One vector is turned by the same rotation once a step. Each row is the vector after some number of steps, and that number follows the row.
The counts run from 0 to 437.
[ 16 -14 -15 -11  36   2   9  -1   3  14  -2   9  13 -10 -11  30  26  10
  10   1   7   5   5   7 -10  -3   2 -17 -12 -12  -9   8   6  10  27   5
  31 -31 -13  15 -12   7  -5   3 -16   2  39 -10  53   7  36  -6 -18  25
 -13 -14  10   3   8   4  -2] | 404
[  1   8 -11 -36  -5   9  18 -10   3  14 -12  16   7 -11  12  13  29  -4
   7 -13   9   1  -7  10  15  18  -6 -16 -27   1   1  -7 -22  36   3   4
   7 -14  22  20   5  -5  10 -13  -5   0  29   6  28   7 -16   7   9  -2
  16 -18  19 -34  -1 -26  -7] | 190
[  7  -6  -7  -5  26  -8   3  -4   7   2 -15  23 -16 -22  -6  30  13  10
  17  12  10   5  -4 -25 -25  11 -15  -9  -1   8   1  18   8  26  -7  21
  21 -22  -9  25 -17  18  12  -5 -35   7  14  -9  39  13  15   9  -1  12
  -8  -9  23   8  17 -15  -4] | 358
[  2  20 -32 -19   0  -1  17 -15  -6   9  -9  27   9 -11  23  15  20 -17
  10 -31  -3 -22  -8   0   2  13   6  -6 -29  -2  -2   9  -9   8  33   4
   8 -13  19  -1   8  -2   7 -26 -19  -5  35   9  35  -4  -1  -3   2  13
   4   8  25  -6   3 -17   4] | 419
[-21  24 -17 -15  29 -21  19  -3  24   3   5 -14  -8 -24 -11  30  16  -4
  -3 -17  -7   3 -20   2  -5  12   8  14 -30  -2 -11   3 -12  34 -12   0
  -8   4 -15  15  11  10  14  -8 -36   3  27  -3  36 -22  15 -10  -4  15
   6   6   1 -10   0  -7   8] | 120
[ 12  10  -8 -22  32  11  16   7 -22  23   0  22  22   7  18  13  51 -28
  18   6  -9  12  -7   9   3  17  11  10 -19   0 -21  -4  25  12  19  15
  22 -11   1  17   3 -13   1 -10 -18   8  21   7  35 -14  22   1   0  -1
   7   0  13  -7   2 -29 -18] | 44
[ 11   2 -25 -29  19 -18  16 -11 -10  15  -2  10   3 -13  10  20  -8   1
   4  -2  18  22  18 -45 -21  16  -4 -16  -3  23   8 -22 -16  20  10   1
   3   7  -7 -15   7  -6 -25 -26 -15  -2  14   1  22  11  16  -9   9 -18
 -19  -1  15 -23   7  17   6] | 247
[ -9  37 -15 -29  27  -8   6 -11  -9   0  15  23  -9  -5  -4  37  11  -4
  11 -10  -2  32 -21   8 -13  38   9  -7   1   9 -37   7  -5   1   3  -7
  -1   4  11  23 -24  13  15 -20  -7   6  23 -16  27  -7  13 -32  -9   5
  -9   1  34  -8   8  -5  -9] | 91
[ 12   8 -14 -31  10 -20  16  39   4  26  -5  -6  -5   3 -24  52  -2   7
  16  -6  -6  12   6   4  -3   2 -10 -16 -11   0  27  -1 -17  42  -2   1
  18   1 -15  16 -11  19   5  17 -13   1  16   0  32  -2  -8  -1 -11  27
  13  -3   7 -16 -15  -9  13] | 171
[  2  -3 -32  -5   9   4  36  -7 -11  25   4   8  23  -5  15  17  28  -1
  10  -8   8 -12   0 -26   9  -1 -19  -4 -29  12 -14   7  -2  23  13   1
  25 -15  -2  -9  10  -1  -8 -21 -36   3  31  19  43   1  14   1   1   1
   6   6   4  -8  10   2  -4] | 14
[  0  10 -33 -18  13  -8  -2 -19  11  12   6  10   9 -27  15   0   6   1
   5 -15  -4   5  16  -1 -10  15   4  -4 -13  23 -17 -18  -4  45  29   4
   3  -9  -1   4 -16  -4   2  -5  -3   6   6   0  57  12   3  -1  -1 -10
   1  13   8 -29  -3  -5   7] | 72
[ -4   3 -26 -31  22 -10   7 -15 -11  12  -8  17   9 -11  29  14  11 -11
   7  -3  15  10  10 -35 -23  32   7 -16 -25  10  18 -20  -7  17   4  10
   4   3  -1 -14  16  -9 -14 -25 -21 -20   4  -1  40  -5   6   2   9 -20
  -8 -12  21 -19  17   9  -8] | 248
[ -4  27 -50 -16   5 -19 -17   2  -6   8  16  20  -8  -8  32  25  17 -12
  17   3  17   1   3  -3 -18  -2 -10  -6   0  27 -17  -9   7  18  23   8
  -5  -5 -13  13  -9   2   1  -4 -25   2  17 -21  22  -5   5  -1   2  14
   8  22  23 -31   1 -10  -3] | 77
[ 13   8 -28 -35  10  25  25  17  -7  22   2  13   4 -15  16  17  21  -5
  15   4   4  -1  -3   2  -2   0   0  -8 -15  20 -11   5  19  21   1   4
   6 -23 -10   5 -22  -8 -12  -3  -5 -16  14  13  41  -2  21   9 -15  10
  12  -5  15 -19  13   1   9] | 177
[ -5  -8  -2 -43  28   2  18  19   3  29 -10  31   4  -5  -4  26  11  23
   3 -18  -4  -4  25  -5 -18  26  -2 -15 -10   3   3 -14   1  10  -7  16
  22   1  -3   7   7  11  -5  12   5   2  14  11  43  -7   1 -23  11   0
  18 -15   9   2  -9   3 -14] | 158
[-23  11   9 -22  28 -13  23  -7  25  16 -11 -10  -6 -25  -4  32   1   2
  -2  -4 -11  26  -7  -2 -17  24  12   8 -15  21  -8   5 -18  37  -5  -9
   0   8 -20   0  15   6  17  -6 -17  14  -6   1  42  -5   8 -16   4 -11
  11  -5  16  -9   3   5  -9] | 116
[  6 -18  12 -21  26  -2  10  -6 -13  15 -19  32  16   9   7  17  10  -2
  18 -18 -11   6   7 -17  -4   9  -8 -21  -5  -6   8  13 -13  40  36  16
  23  -6  -7   8  -1   5  -4 -16  -1  11   4  -9  46  18  -2 -21   6   1
  -3 -23  16 -27  11  -3   5] | 413
[  0   4 -17  -8  18  -9  16 -18  11  15  15   4  10 -23  -3  25  13  -9
  13 -31  -5  -2 -21   0  -9  12  10  13  -2  -4   7   8 -24  22  31   1
  12 -32  -8 -18  -4  12 -14  -1 -28  12  35  20  34   3  15  -8  11   9
   3   8   5   0 -14  14 -14] | 284
[  2  25  -2 -54  22 -10  33  13  -5   9  -2  20  -3   5 -19  20  11  37
  11 -15   9  18 -18 -27  -6  25  -5 -23 -20  -1   2   3 -24  24 -24  -1
   9  -1  10  20  -2  12  14 -15 -15  -4  23 -11  15 -14   3 -13   5  -4
  -9 -27  23 -18  12  -8   9] | 366
[-13  28 -42 -42  33 -23  12  22  13   8  -3  -4 -11   7 -13  35  14 -21
   0 -11  -5  -9   1  -2 -15  10   9 -27 -24  -6   9 -20 -18  24   1 -13
   4  14  -3  14  12  -8  -2  -9 -24  -8  27 -16   6 -11   2 -15   5   0
  -3  -8  21 -11   7  -4  -3] | 261
[ 10   5 -17 -23  17  16  35  18  -5  16  -7  26  -4 -21  11  24  36   4
  18   3  -2  -7  -8   7 -11  11  10  -4  -1   9 -17  11  22   1  -2   7
  13 -21  -9   6 -12  -1  -6  -2 -17 -23  22  13  51  -7  19 -12 -11  17
  -2  -9   8 -16  11 -12  -6] | 178
[  7 -11   1 -18  27  -5   0  13 -16   1 -12  20   3   9   9  36  26  11
  17  -6  13  15   5 -17 -14   8  -1 -20   6 -20  -8  12   5   2  19  13
  12 -15 -23  10 -11  12  -5   5 -19   1  27 -18  43  -1  24 -12   9  21
 -20 -20  12  -2  -3  -3   3] | 408
[-21  -3   2 -38  22  12  22  11  -8  17 -15  25  -2 -11   8  42  12 -17
   4 -33 -14 -14 -14  10 -22  16   2  -8 -14  -8  -6  14  -8  18  11   7
   1   3   1   3  18   6 -16 -16  -3  -9  15  -1  36  -5 -13 -22   7  -5
   3 -22  25 -16   8  -8 -16] | 278
[  4  13 -32 -21   9 -17  20  41  -8  15  11   5   5  -2   9  42  25 -21
   7 -21   3 -18  -5   9  -6 -13 -10  -2 -19   0  21   5   0  16   0  23
   4  -2   3  14  20  13  -4  -6 -25   5  24  15  24 -22   8  -3  -9  13
  11  10  -5 -16  -1 -19 -13] | 169
[ -1   8 -11 -16   2 -19   9  11   2  12  23  25 -14 -27 -17  42   0  15
   7 -24  11  -3  -6 -17 -36   9 -17  -2  -3  -1  12   5 -11 -17 -12  12
   8 -15  11  -8 -15  25   8   9 -17   5  40  20  32  -9   2 -15  13   2
   3   7  19 -13 -16  11 -13] | 333
[ -7  21 -22 -20  17 -22  -1  -5  24   5 -10  17  -8 -40  20  12  19  -9
  14  -8   2  -1 -14  19 -13  21  16   6  -8   6 -11 -15   8   5   9  16
   2 -11   4  10   8   9  10 -15 -24  -1  27 -21  51 -16   5  -8  -4  17
  -7   9  18 -21  -4 -17   2] | 74
[-10   3 -11 -53  18   0  16  13  -8  25 -18  11  -5  -2  13  34   5   1
 -11  -4  14 -11  20 -21 -21   9 -21 -24 -25   9  -5 -12  -6   2 -15  -5
  15   6  -1   0  11   4   8   7  -5   1  15   7  26   3   3 -22  14 -14
   3 -14  22 -13  10  -1 -19] | 382
[  5  40 -41 -29  14 -31   6  11  15   7   5  16 -10 -14  10  19  13  -3
 -15   6   6  12  -6  10 -15  24   5  -1 -13   8 -23 -17   3   3  -6   4
   3  -6   5  19   5  12  19 -10 -16   3  30   2  15 -19   8  -8   6  -2
   0  22  16 -27  -2 -31   3] | 211
[  0  -6 -34 -19  16  -6   4  15  -9  20  -8   7  -6 -15 -12  36  28 -25
  21  19  18  -1  -6   3 -25   0  -5   0 -16  17   7 -17  13  17 -10  13
  15  -6  16   3  16  21  -2  -9 -22  -8   8   1  20   1   9   4 -13  -3
   5 -11  12 -37  20 -20 -35] | 219
[  0  21 -43 -26  14 -11  -1  11  -3  24   1   4   5  14  20  38   7 -12
  -3  -6  -6  -5   2  -6   4  -7  -9  -5 -20   8  -3  -4  -5  29  16  -5
  18   8 -11  14   0  -1  18 -11 -28  10  24   5  17   7   8   2   5  19
  20  28  11  -5   5 -18  15] | 31
[ -1  26 -44 -22  29 -15  -4  -2  12   1  25  -2   9 -23  -5  34  -7  -2
   4 -14   2 -10   2 -13 -14   0  -7  -5 -20  21  -9   5 -18  40  15   4
 -11  -4 -26   8 -17  -2 -20   2 -28  13  13   1  33  -7  17  -5   8  15
   1  18  -4 -23   1  12  12] | 122
[ 17  11 -21 -23  35   5 -14 -16 -16  10  27  27  10  -5  -9   7  21 -26
  14  -3  -2   8 -11 -10  -3  39  -2   1  -8   6  -9   1   6  20   5   8
   8  -8   6  16 -13  -2 -13 -31 -25   7  14   6  25  -6  22  10 -10   2
   3  15  23 -14   5 -14   1] | 89
[ -1  11  -8 -37  33   6  27  13  -6  29 -21  13 -11  -1   4  22  18   3
  12   4   7  20   3  14  -9  12  17 -17 -11  13 -24  -6  14  12   5  -8
  35   1  -1  14  -6  -4   4  12  -2  -8   9  -7  33   5  19 -25 -24   6
  -2  -8  28  -1  12  -8  -9] | 41
[  6   3 -35 -23  39  12  14   2   4   9 -27  12   4 -10   3  24  27  -9
  -2   9   4 -12   0  -2 -27   5  10 -14 -28 -20 -18  -2   5   1   9  10
   9 -24 -17   9  -3  -3  -3   6 -23  -7  27   2  53   6  23   7   9  15
  -4 -18  19 -11  13  -1   6] | 403
[  7  17 -44 -51  20  -7  11  34 -21  18  -3   1  -1  10   4  38  12 -15
   2  -5   9  -4   2   2 -10   6   2 -34 -29   3   6  -7  -2   2  -8  -5
  14  12   3   8  -6   2   5   3 -10 -18  22  -6   8  -4   9 -16 -20  12
   9  -5  22 -18   1  -6   0] | 36
[  7  14 -21  -6  -3  -2  24 -10 -15  21  19   0  14  -5  20  28  25 -26
  10  -9  19  18 -19  -4  -7   0  -3   8  -8  19  -5   3   8  15  29   0
  14 -24  -1 -22  -2   4  10 -10 -17  10  37  18  27   1  12  -6 -12  -3
  -7  14  12 -26 -14   2   2] | 60
[ -5   4 -27 -53  10 -12  12   6  -6  27   5  10  14   5   5  33  17   4
 -15   6  21   8  20 -23  -4   5 -21 -17 -41  12   4 -16 -18  28   5   2
  19   0   0  -7  14   6   7   5 -16  12  14   6   1  10   4  -6  25  -3
  12   6  13 -21   1   7 -13] | 381
[ -9   2  11 -23  20   3  23  -8  13  17 -10  19   7 -18 -21  31  16  -7
   6 -36 -17   1  -6  12  -9  26  11   3  -5 -17  14  11 -17  23  11  11
  15 -11   2  -2  16  16 -16 -13  -4   7  29   4  43   1 -10 -10   2   3
  14 -22  13 -13   0   4 -12] | 279
[  5 -13  -5 -17  43 -10  12  -8  14   4 -13   3   2 -15 -23  30  21   3
  30  -3  10   2  -5  -5  -8  15   7 -17  -3  17  13  -7   2  24   0   6
  16  -7 -12  14   5  -1 -17   1 -30  -6  13 -14  38   4  16  -3  -7  14
 -11 -25   8   2   4  17 -17] | 129
[ -9  11  -8 -30  16  -3  15  -6  15   6  -7  -5   1 -21  10   8  20   7
  10 -20  -4   9  -3  16  -4  31  23  -6 -23   0  -2 -27  -4  20   8   5
   3   5   4   4  17  11  26 -14  -2  -7  10 -14  58 -12 -14 -20 -11  -9
  -6 -10  13 -37 -16  -9   1] | 70
[  5  10   9 -17  28 -17  16   0 -13   3   7  10   7  -8 -19  27   5  17
  19 -17   1  23 -23 -15 -19  26   2  -2   1 -23   1   5  -9   0   3  14
   0 -15   3   0  -5  36  -8 -14 -15  -4  31  -3  38 -17  28 -19   2   6
 -27 -25   6 -21  11  -6  -5] | 229
[-18  12 -26 -18   0   1  11 -31   4   4   1  -1  15  -4  17  29  35 -14
  -2  -5  28  -3 -19 -16  -4   6 -19  -3 -40  -6 -22   3 -14  20  12   2
  -1  -8   0   6   6  -1  21 -11 -36  22  29  -3  27  -1   4  -3   8  -2
  -3   1  14 -18  10  -7  -4] | 240
[ -1   5   1 -28  21   3  25 -13   8  25   3  12  25  -6 -27  28  10 -18
   0 -35 -12  16  -9   6   6  17  19   3 -22  -2   9   5 -26  47  28  -6
  10 -22  -3  -5   4   7 -23 -15  -5   8  30  18  24   3   2  -4  13  -1
  12  -6   7 -15  -6  15  -8] | 280
[  9  12 -13 -44   5  -5  18  21  -8  19  -4  21   2  10  12  31  12 -37
   2 -10   0  -3  -8   0 -23   6  -7  -7  -6 -11  -1  -3 -20  30  23   4
   8 -10   0   2  -2   6 -11   2   2   8  28   9  20   5 -14  -1  24  -6
   4  -8  21 -50  -6 -13  -9] | 52
